Where one turn sends some rows of the set: a few examples, then the rows asked
k248: [ 21   4  -3  18  -9   1 -17   4 -34 -17  26  12 -22   8  -4 -30]
k987: [ 23  23   6  24 -27  -8 -15  23 -17   0  10  -8 -22  27 -18  -8]
k727: [-22 -40  17  -8 -11 -28  16  41 -33 -20  12 -24 -35   6   3  16]
k80: [ 14  18  -6  41  -2 -12   4  11 -11 -18  16 -18 -24  17   1 -29]
k561: [-19 -35  15  -4 -17 -32  16  44 -37 -19   5 -21 -35   0   6  15]
k863: [-22 -39  13 -10 -12 -22  11  39 -40 -22  14 -19 -35   9   8  20]
k56: [-19 -34  11  -7 -18 -25  10  42 -44 -21   6 -16 -35   3  11  19]
k471: [-24 -43  19  -8  -9 -27  15  37 -26 -13  12 -20 -32   5   0  18]
k708: [  9 -13 -11  27  -5   5 -19  -5  -4  -7  30  -5 -17  14 -15 -17]
k198: [-24 -41  14 -13 -11 -18   7  34 -38 -17  14 -12 -33   9   8  24]
k980: [-24 -39  15 -11 -15 -18   9  40 -32 -24  15 -16 -35  11  11  21]
k12: [-19 -39  17   1 -15 -35  13  47 -32 -17   2 -20 -37   0   6   7]
k44: [ 13  10   4  36 -10 -11  -1   6 -13  -4  31   8 -21  35  -4 -27]
k242: [ 12  -9  -7  35 -10  -8 -11   1   2  -2  20  -9 -16   3 -19 -23]
k464: [ 20  19   3  17 -22   3 -21  18 -21  -3  19  -6 -22  37 -15  -3]
k333: [ 27  18   8  31  -6 -12   5  24  -5   3   8 -11 -10  15 -10 -18]
k748: [ 15  21 -13  38  -5  -5  -3   9 -23 -22  15 -10 -25  20   9 -23]
k580: [-28 -39  13  -5 -10 -28  17  44 -32 -17  15 -17 -37   8  10  13]
k197: [ 17  13   9  16 -15   1 -16  17  -9  -2  26 -14 -22  40 -23  -7]
k871: [ 13  -5 -17  30 -15   5 -24  -2 -17  -7  20   4 -18   8  -6 -13]
k753: [ 22  11   0  16   1  14 -11  12 -18  -6  27  -1 -12  35   1  -4]
k475: [ 24   7   3  26 -12 -14  -7   9 -24 -12  17   5 -21  -3 -11 -38]
k695: [ 14  12   3  38 -13 -12  -1   7 -17  -4  27  11 -21  32  -1 -27]
k954: [ 20  16  12  22 -20 -10 -10  22  -6   2  17 -16 -21  31 -26 -12]
k444: [ 18  -3  10  22  -1 -12  -3   6 -10 -11  30  -5 -21   6 -20 -40]
k736: [-19 -33  11  -7 -19 -24   7  38 -43 -15   2  -8 -34   0  12  23]
k864: [ 16  -1 -13  37 -19  -8 -17   4 -11  -3  10   0 -17  -2 -10 -20]
k574: [-21 -33  12  -7 -22 -22   9  43 -39 -23   5 -11 -35   4  15  21]
k151: [-24 -40  20  -6 -14 -27  16  42 -24 -20  11 -22 -34   6   5  15]
k405: [ 28  22  -3  26 -12   1  -7  20 -24  -3   7   3 -12  18   4  -8]
k431: [-26 -35  11  -2 -14 -32  18  46 -34 -15   9 -16 -36   2  12  12]
k357: [-24 -46  18  -5  -6 -26  11  42 -28 -20  14 -23 -38  10   5  10]
k278: [-19 -35  10  -2 -18 -27   5  45 -45 -21   1 -12 -39   2  16  13]
k383: [-20 -33  17  -3 -22 -31  15  46 -31 -20   2 -17 -34   0   9  15]
k212: [ 20   6  10  21   7   1   2  15   1  -1  27 -15 -11  31 -13 -14]
k612: [-20 -35  17  -3 -17 -34  15  41 -32 -12   0 -16 -33  -4   3  16]
k672: [-28 -37   9  -7 -11 -24  13  42 -37 -18  15 -13 -36   9  15  16]
k699: [ 11  14 -12  32   3   3  -6   4 -19 -24  26 -13 -25  29   7 -21]
k436: [ 13  10   5  38 -11 -13   0   7 -14  -3  28   8 -21  33  -4 -28]
k538: [ 16  -6   4  14   2   3 -13  -1 -20 -16  39   2 -21  16 -13 -32]
k370: [-26 -34   8  -4 -15 -28  14  45 -40 -17   9 -11 -36   4  16  15]
k446: [ 10  11  -5  35   6  -4   2   7  -8 -21  27 -21 -24  27  -1 -26]
k275: [ 13  10   2  36 -11  -9  -3   6 -17  -4  30  10 -21  35  -2 -26]
k839: [-22 -43  11  -8  -9 -18   3  39 -41 -24  14 -14 -39  12  14  17]

k464 -> k197
k580 -> k431
k471 -> k612
And these:
k405 -> k753
k748 -> k699
k444 -> k475
k278 -> k839
k863 -> k727
k695 -> k275
k151 -> k383
k242 -> k864

Where one turn sends some rows of the set: a few examples, then the rows asked
k876: [ -4 -12  31   3   8  26   1  -6   4   7 -14   6  12 -16 -40   1 -19]
k868: [-37   6   0 -17 -16  25  18 -29   3   2   8   9  -8   1 -63  -9 -10]
k292: [-42 -13  18   7   3  28  40  -8  30 -35 -19  13 -11 -15 -27   8  -9]
k492: [-21  -7  27   0  -3  25  62 -15  12 -28 -26  -1 -19  -8 -33  -2 -28]
k270: [-47 -41  21  -1  13  42   9  -2   1  -1  -6   4 -29  29 -12  -9  -7]
k503: [-38 -30  -7 -27   2  39  45  -4  27   1  -5   1 -13   6 -27  14 -27]
k709: [-33  -6  -8  -7  27  47  36  -1  -5  -3   4 -19  -9   3 -35  28 -14]
k948: [-37 -20  33   4   2  25  -6   0   0  16 -18  -9 -27  38 -53   5   9]
k783: [-44 -30   1  21   9  22  16  11  -9 -14 -18   1 -48   4 -66  22 -18]
k507: [-41 -20   3   6  20  46  39   5   9  -8 -14  23 -27  21 -27 -10 -42]
k973: [-29 -30  46 -15   4  21  23   2 -12 -10 -23   1 -29 -17 -35  20  17]
k681: [-22  -5  32 -37   1  20  21   4   1 -19  -4  -8 -22  16 -48  47 -35]
k870: [-29 -13  30 -31  18  30  25 -10   1  -5 -16  25 -59  31 -55   8  -5]
k795: [-24  -4  10 -20  -8  18  12  -4  -3  -7  19  23  -2  20 -58  28 -29]
k13: [-48 -32  27   5  16  40  17  22   1 -10  -5  32 -41  -2 -28   3  -3]
k231: [-30 -10  24  39   9  18  20  -1  10 -12 -13  27 -44  15 -50   2 -12]
k181: [-49  -8  17 -34   7  30  41   8   0 -33  -9   0 -25  21 -21   6 -38]
k634: [-60  -7  35   8   9  28  18  -3  -6  -4 -11  31 -52  24 -50   1 -27]
k499: [-37 -30  33   4  -7  37  34  -8  21 -30 -40   6  -8  -2 -40  -2 -34]
k696: [-24  15  11   1  15  19   4   6  -5   9  -2  -5 -10  12 -57  36   0]
k210: [ -2 -34  20  -9  20  46  44   3 -12  -6 -10 -16 -31  17 -62  11 -25]
k59: [-47   3  33  18  14  28  24  -4 -13  -6 -21 -25 -17  -5 -54 -16  -4]
k517: [-32   4  48 -29  -5  12   6  -3   9 -36 -25   1 -26  15 -54  17 -23]
k735: [-68 -23  14 -24   9  28  -2   3   7  -7 -12   5 -18 -11 -65   6 -34]
k627: [-25  -5  19 -10  13  14  19  -8   6 -13  27  16 -28  10 -21 -17   0]
k897: [-22 -12   6   4   6  37  25 -20  36  19   9  -7 -17  25 -48   7  -8]
k480: [-42 -20  40   5  14  13  28  16  -7 -13 -28 -10 -49 -10 -56   8   4]
k830: [  6 -15  31 -30  12  24   4  -7   5 -27 -18   2 -36  27 -38   4 -13]
k325: [-33  -3   4  -8   8  42  51  -4  11  12   7 -26 -22  -6 -47  -7  -7]
k299: [-16 -13  12  -7 -18  28  40 -23  23   8  -8  -8 -11   3 -71  20  -6]
k63: [  5 -17  45 -24   7  26  10   2  10  -9 -15  15  -4  -7 -45  11   1]
k741: [-19 -13  39 -34   2  33   8  14  -2 -14 -12  -7  -5   3 -38   1 -51]
k321: [-40  -8  25 -38   9  27  20 -12 -21   6 -16   9 -25  -2 -29   3 -50]
k318: [-42 -17   1   9  12  15  13  -1  20   5  -3 -24 -38  32 -63   6 -27]
k422: [-21   2  37 -20  -2   9  11  -8 -23  25 -19  14 -36  12 -53  15 -15]
k281: [-35   2  24  18  -5  22  19  -4   2   6  -2  -8   5  -6 -65 -20 -15]

k480 -> k63
k627 -> k735
k783 -> k830
And these:
k503 -> k507
k299 -> k231
k741 -> k325
k870 -> k795
k709 -> k270
k948 -> k422
k634 -> k681
k492 -> k292
k973 -> k876

Where one turn sends some rows of the set: a few examples, then the rows asked
k364: [-37   7  28 -20  -3 -37 -22 -18 -44  -6 -21  -7]
k169: [-29  -1  20 -24  26 -31   5 -40 -16 -32 -17 -28]
k67: [-16 -39  10 -35  10 -12 -36 -13 -43 -18  -5 -18]
k630: [-30 -18  30  13   6  -8 -15 -16 -34 -44 -26 -37]
k139: [-10   5  12   1 -11  -6  11 -19 -39 -28 -16  -4]
k156: [-22 -37  39  12  -3  -6 -25 -15 -40 -20 -16 -33]
k645: [-41 -47   2 -20  21 -20  16 -18 -28 -44 -13 -17]
k57: [-35 -28   8 -27  14 -17  27   3 -38 -37  11 -13]
k528: [-34 -14  -9 -14   6 -27  32 -34 -26 -27  -6 -28]
k714: [ -8 -19  36 -12 -15   5   5 -26 -25 -17  -7  -3]
k289: [-13 -43  21 -19 -18 -21  -6 -16 -55 -46  10 -37]
k335: [-26   5  22 -17  21 -21  21 -19 -12 -10   2 -28]
k694: [-51 -12  19 -18  10 -16  27 -37 -34 -37  -1  -7]
k47: [-36  -2  34   5 -26 -41  16 -20 -43 -25  -9 -28]
k950: [-32 -27  33 -23  36 -13   5  -2 -14 -28  -6 -17]
k105: [-15 -20  30  -6 -23  -1 -15 -20 -27   5  -1 -18]
k246: [-13 -43  15 -13 -15 -15  12 -22 -66 -33  -3 -33]
k124: [-40   2  30 -16  -2 -38 -32 -11 -20 -11 -11 -13]
k867: [-20 -26  24 -48  -2 -12 -32 -13 -42 -20 -15 -29]
k195: [-30  -9  24  10 -19 -46   6 -21 -56 -31   3 -14]
k392: [-48 -32   2  -6   8 -49 -14  -7 -42 -16 -11 -46]
k82: [-47   4  31 -10  14  -8 -12  -8 -43 -24 -19 -45]
k623: [-12 -18   9 -34  31 -32   6   0 -21 -32  -6 -33]
k524: [-47 -46  27 -35  12 -44 -15 -15 -34 -21   3 -41]
k360: [-26 -33   8 -32 -13 -37   7 -18 -34  11   9 -12]
k34: [-32 -29   4 -11 -32 -35  -7 -16 -35  10  -8 -23]
k510: [-38 -46  13   8 -12 -39 -15 -11 -46 -15 -23 -37]
k462: [ -9 -44   7 -23 -13 -41   9 -27 -30 -25   6  -1]

k360 -> k392
k867 -> k364
And these:
k462 -> k524
k623 -> k169
k510 -> k156
k246 -> k67
k950 -> k335

Where one turn sends some rows of the set: a few examples, then the rows asked
k718: [ 15   7  13  13  42  11 -14   4 -12   3  -3  34   6]
k103: [  6  31 -12 -18   9 -18  13  18  18  12  10  22  19]
k453: [ 30  11   8  -2 -11 -44 -10  11  -6  36  -8  18 -18]
k807: [ 51   9  -1 -34  19 -15  -5  12   6  29   2  15 -27]
k295: [ 16  14 -10 -14  -8 -29 -21  -9 -21   5   0  19  -1]
k328: [ 27  13 -19 -14 -14 -22   0  11   4 -10   3   5 -19]
k725: [ -7  26 -10   2  19 -10   5   9  -6  14 -23  41   0]
k271: [ 34   6  10 -17  30  -6 -17   2 -18  12   6  43 -25]
k680: [  1  -3  -2  16  18 -17  12   7   0 -12  24  25   6]
k529: [ 21  -4  -2 -18  11   4 -10 -21  -5  12   9  14  26]
k914: [  5  -9 -20   6   1  -5   9  -4  17  -4  -4   0  13]
k14: [ 18  10   3  13  38  13   1  15  16  16 -12   0  22]
k286: [ 40 -17  11   8   9  -8 -22  -7  18  29 -15  15  14]
k184: [ 37 -28   5 -24  22 -20 -23  10  12  25 -10  19  -1]
k711: [  9 -14 -14 -33   5 -18 -12  10  15  25  14  18  10]
k898: [ 41  11  -6 -17  24  -4   7  20  27  32  -9 -11   2]
k266: [21 36  3 -9 23  6 27  9 -4  7  1 12 14]
k575: [ 15 -29   2  -2   6 -14 -28  -4   7  29   4  15 -23]
k77: [ 23  25   4 -27  11   7  28  15  12   4  -2   8  -3]
k971: [ 29  14 -16  11  35 -11   6  14  13 -15 -10  12 -26]
k791: [ 20 -17   7 -16  35 -26 -31  -1  -3  28 -15  27  -4]
k997: [ 49   4   8  24  15 -23 -15  29  17  24 -14  15 -16]
k2: [ 11  44   5  23  13 -14  13  10  10   7  -3  21  -9]
k930: [ 16  10  16  11  11 -41  -1  17 -14  12  22  36 -13]
k41: [ 18  30 -32 -15  18  -1   7   7 -13   8 -15  11  -2]
k761: [ 25  25   3  24  34   0  10  13 -17   9  -4  13 -24]
k793: [ 20 -12  14  -9  18 -23   5  -5  23  16   4   9 -41]
k805: [  4 -17  15 -16  15 -18   5  17  19  39  12  -4  -5]
k556: [-12   7   1  -9  16 -10   4  26   2  37  -6  16  21]
k851: [ 13   1   5  17   5 -30 -19  -9 -16  26   7  26  19]
k943: [ 19  25 -14 -18  19  -2   5   7 -19  -4  26  13   2]
k202: [ 19  11  -1 -26   5  -3  -4   2 -20  42  -4  16  19]
k515: [ 13  14  -2   1  21 -18   5 -11   8   0 -18  36 -38]
k207: [ 16   7  14  33  12 -11 -13  -3   3  18  -7  16 -35]
k796: [ 37 -15  26  15  33 -19  -5  16  23   4   5  18 -18]
k205: [ 22  18   3  21  30   8  29  22   4  19   0   9 -17]
k254: [ 30 -17  35  -8  15 -14 -11   8   3  39   9  20   9]
k533: [ 31  -1  -7  17  -5 -19  15  25  25   1  12   4  -9]
k109: [ 21   5   6 -50  14 -14  -9   1   8  10 -11  19   5]
k771: [ 35 -14   5  15  35 -16 -21  14  -7  21 -11  17 -33]
k688: [ 28   3   4 -39  15  -6   6   6  14  17  -2  16  28]
k201: [ 35  29  -8   8  21 -19   2  37  -5   3  11  14 -24]
k354: [ 20  -9   5  28  45 -12  -8  12  -5  34  -7  21 -17]
k778: [ 22  -9   7  36   7 -23   3  12  13  24  14  16  14]
k921: [ 23   0 -14  -5 -17 -22  -4  -2  12  26 -24  -4  -2]

k529 -> k943
k14 -> k718
And these:
k914 -> k680
k266 -> k761
k533 -> k778
k805 -> k556
k41 -> k971
k711 -> k103
k205 -> k354

Where one turn sends some rows of the set: a few examples, then the rows asked
k823: [ 18  16   9  -7  19 -15   3 -20  25  -8   1   7   2]
k992: [-17  16 -12  34  -8  25  -6  -6 -14 -18  -6  28  -2]
k229: [-10 -31 -16 -13  21  12   9 -16 -12 -12   5  12 -16]
k359: [ -7  17  31 -26   7  14  11  -1  10  14  -3  -2  -6]
k19: [ -7  -7  19 -22  11  34   3   6 -14 -10 -19  16 -17]
k39: [ -1  30  29 -17   9  18   5  -7   5   9   4   4  22]
k35: [  0  13  33 -10  -4  24   5 -24  -7  16  14   6  -8]
k649: [  7  22  -5  -4  10  36  18 -14 -18  11  19 -10  16]
k110: [-10  14   8   1 -14  -5  -9  11 -18 -19 -30  23   1]
k523: [-18  15 -13   6  -7  35   7 -20 -23   6  18 -10  10]
k502: [ -8 -14  14  -9  15  18  -3  30 -14 -14 -11  14  -6]
k322: [ 17   0 -45  -1   5  19   2 -15  -2   1   9  18  -7]
k459: [ 10  -9  -7  19  13   5  -7 -20  19  -9 -30  22   5]
k810: [ -8  26 -15  15  -1  -7  -1  17 -20 -17 -23   3  -4]
k931: [-10  23 -10   4   3   0 -21  32 -18  -8  -6  15  -8]
k866: [ -4 -10  23 -24  -3  14 -10  14 -24   4   1  17   5]
k178: [  2 -12   0  19  22   8   6 -36  10 -13 -21   8  -6]
k424: [  9  40  -5  16   0  27   5 -21 -21   6  15  12   9]
k372: [ -3  20   9  38   0   8   0 -13 -12 -30  -6   0  -4]
k939: [ 13  18  -1  -3  13 -18   8 -22  16   2  24  15  -5]
k306: [ -3 -31   4  -8  24  -2  15 -26 -17  -3   7  14  -4]
k496: [  4  -3 -43 -12  12  17  -9  -8  -6  14  12   4   6]
k527: [ -4  18 -22  -4  23 -26 -10  -1  -4   8  -2  10  17]
k806: [-15  19  -4  41   2  24   7 -15   2 -14   4  -1  -1]
k831: [ -8  -2 -19 -11  15 -19  -8  -4 -10  20 -18  12  18]

k110 -> k992
k359 -> k502
And these:
k527 -> k178
k831 -> k459
k19 -> k931

